Each path below is one point turned by a fixed rotation once a step. After each direction that follows a path, write how fast that rotation turns it, in degrees a step (0 if it stays still).
Each turn is a multiple of 5 degrees from 10 to 175, or 0.
Each row of a path follows its step; steps can be skipped.
Rotation 1:
step 0: [ 29   5 -11  -5  17 -13   7  19   5  -5  -4  -3 -26  -8  18 -20 -13  -7
 -23  -6   8   9 -11  15  25  -6  -5  11  14  20  27   2  -4 -32  -4   9
 -12  -2   1   0  15  -9 -13  15  17  15   2 -18  21  -5  12  28  -7  14
   8  -1   4   0  19 -17  35   1  18  15  20  -5  11  -9  -7 -25  -5  17
  29 -10]
step 4: [  0  28  16  -1  14 -36   2 -11 -16  -5  16  22  17  -2 -11   2  10 -25
 -10 -17   8   7 -33  -9  10  11  16  14  -2  15  -8 -26   3 -10  10  12
  -3  -4   8  20 -17  -7 -17   9  21  -7  14 -10  -6 -23   6  -6  24  13
 -12 -14 -36  -7  11  17  11  13   8  19   5  16  -8   0   7  11 -29  -2
   8 -22]
step 7: [-11   2 -15 -16 -17 -15   1 -10  -8 -14  17 -12  -9 -18 -24   0   6  -3
  -5 -21  38  10   3  -5   9 -23  28  -8   6  12  -3 -19 -12   2 -19   1
 -16  -9  10  32 -35  -7   6   0  -2  -5  -5   4 -25 -27   9  -9 -15  25
  -5   4  13  12   2   3  -8  -6  -8   8  17  24  19  -5 -22   3   5  23
   6  32]
step 8: [ 22  31  10 -27 -18 -11   7 -12  -2 -10  10   5 -13 -23  18  -2  21   7
   3  -3  -6 -23 -15  -3  -2  -1   7  -9  -1  -1  13  17 -12 -30  10  22
 -14   7 -22 -16  -4 -24   3   5   4  28   8   4  25 -17  10  25 -18   5
  -8   0 -26  18   9  10  17  -9   8   5  15 -27  17   6  10 -24  -3  18
  18  -2]
step 13: [  1  21  -1 -19   2  17   5  21 -17  -8   1  21 -20   2 -11   3  -5  -8
 -24  -7  -2 -24 -11   4  -1 -27   4   8  -2  11  18 -45  14  -1  22  32
  17 -24 -24  -5   1  -5  -5  -2   1  27  39 -19  17  18  -2  23  -2   6
   4 -21  12   4  11 -13  -3  -1  23   0  12   7  -9   8  -1   6  -8   1
   8   4]
step 15: [ -6  -8   6   9 -20   0 -22 -13   2   8   5 -50 -23  -9  -2   3  13 -11
 -14   3  15  14  -4   6 -11  18  23 -12   1   7  -2  17 -12 -11  -1  -1
 -27  11  10  12 -14  16  10 -12   8 -20 -21   7 -18 -22 -10   7 -20   1
  -7  13 -12 -24  18 -19  -1 -20   8  -8   9  13  14 -23 -24   3 -12  25
  18  26]
step 22: [  1  20  -5  14   5 -15  16  14  14   8 -10 -19  12  14 -13 -18 -26 -23
  22 -11   5  -2  -4  36  20  -7 -11   9 -16  10 -16 -31  16 -12 -11  16
  22   4  -6  28  20  10  20  -4 -13 -17  23  -6  -4  14   0   9   3   8
  16   0 -21 -26   6  -5   1  21  -3   4  21  20  -3 -20 -14   5  -7  22
   0  10]
step 25: [ -4   4 -18   8   8 -10   6  16 -16  -5 -13  -6  -7  -5 -21   2  13 -17
  -6 -15  15 -10  32 -22  23 -21 -26 -13 -20   7  24  -2   7  15 -10  21
  22  -5   2  10  -1 -18  -3  14  16  10  -8  10   9   1   5   9   6  13
  26  -8  -5  -2   0  28   5 -13  41 -15  20   7 -15 -14 -17 -21 -21  19
  17   4]
step 27: [ -9  34  35  -1   2 -20  -9 -11  11  11   4   8   2  -3  27   4   5 -11
  16  10  -8   8 -14  31   9  14   7  13   5  17 -21  -8  25 -22  -1   0
 -22  26   6   2  -7   3  -1   1  -7  -2 -27   5  -3   2   4  19   4 -20
  11  42 -10 -11  10 -18  16  -9 -27  13  -1   3  -4 -13  -8 -11   6  -1
   1  33]
step 30: [ 10  15   9 -18 -14  -1   4  -4  17  17  10 -32  14  -4  -2  -3  -3  -9
  29 -24  -6 -14  -1   4   5  -2 -14  -3 -13  30 -13  -8  -2   4  -4  47
  13  -5 -16   6  12 -11   2   9 -21   1   8   1 -23  -5 -14  11 -13 -11
   8  13 -15 -14 -39   6   4  -4  -1  -2  27   2 -17  -2  -5 -10 -26  21
 -22  25]
Directions:
[-5 -2  0 -3 -2  5  1 -4  2 -1  1 -4 -8  2  9 -1 -4  5 -4 -1  2  0  1 -9
 -2 -4 -1  2  1  0 -4 -6  1  1 -1 -1  0  7  0  8 -1 -3  4 -6 -1 -2  2 -2
  1  3  0  3  1  7  2 -3 -1 -4 -4 -2  2 -1 -3 -6 -2  3 -2  7  5  1 -4  5
 -8  2] -> 175
[-4 -1 -3 -2  9  0  0  0  1  5 -2  4 -1 -2  1 -2  5 11 -4  0  1  0  3  9
  0  1 -2  4 -5  7  1  1 -4 -1  0 -4  6 -2 -1 -6 -3 -7  0 -3  9  4  3 -2
  3  0 -3  0  3  1 -5  2 -5 -3  4  7 -1 -4  4 -1  4  2 -1  6  1  3 -1  0
  0 -1] -> 90
[ -7   7   1   0  -2  -1  -1  -2   4   3   2   6   2   2   3   0  -1   0
  -2  -2   1   7   4   5  -1   4   2   1   1   0   5  -1   5 -12   5  -3
   0  -2  -1  -1   6   5  -6   4  -3   3   2   4   5  -2  -6   2   3   4
   4  -3   1  -1   3  -7   4   6   2   2  -2   1   0   4  -1   5  -1   5
  -5  -3] -> 80
[  1   4  -1   4  -2   5   3  -2  -3  -1  -3   2  -1   0  -6   4  -2  -1
  -4   5   1   1   2  -1   6  -1 -12  -3  -6   0   3  -7   1   5   4   4
  -4   0   0  -2   4  -7  -2  -5   2   8  -2   0   1  -2  -3  -3  -1  -3
  -3  -7   0  -1   0  -2   2   4   3  -6  -1   0  -1  -5   7  -2   0  -1
  -2  -5] -> 90
[  2  -1   0  -6  -4   5   0   0   2   3   1   5   0   0   2  -2   5  -7
   3   3   0   0   4   2   2  -3  -5   3   6   1  -1   0   1  -9   0  -6
   3   1   2   1   0 -11   6   3   3  -3  -5   2   5  -9   2  -2  -1   2
  -1   1   9  -1  -2   1   6  -4  -4  -5   0  -2  -5  -3  -2  -2   5  -2
   3  -1] -> 40
[-3 -4  1  4 -2  3 -5 -4  3 -3 -1 -1  1  1 -4 -8 -4 -4  0  6 -6  1  2 13
 -3 -2 -4  6  3  1 -8 -1  2 -4  4  5 -3  3 -2  1 -5  0 -1  2  2  0 -4 -7
 -2  7  4 -1  2 -4  3 -2  1  3  0  1 -1  3  3 -3 -1 -4  0  3 -2  2  0  2
 -4  5] -> 85
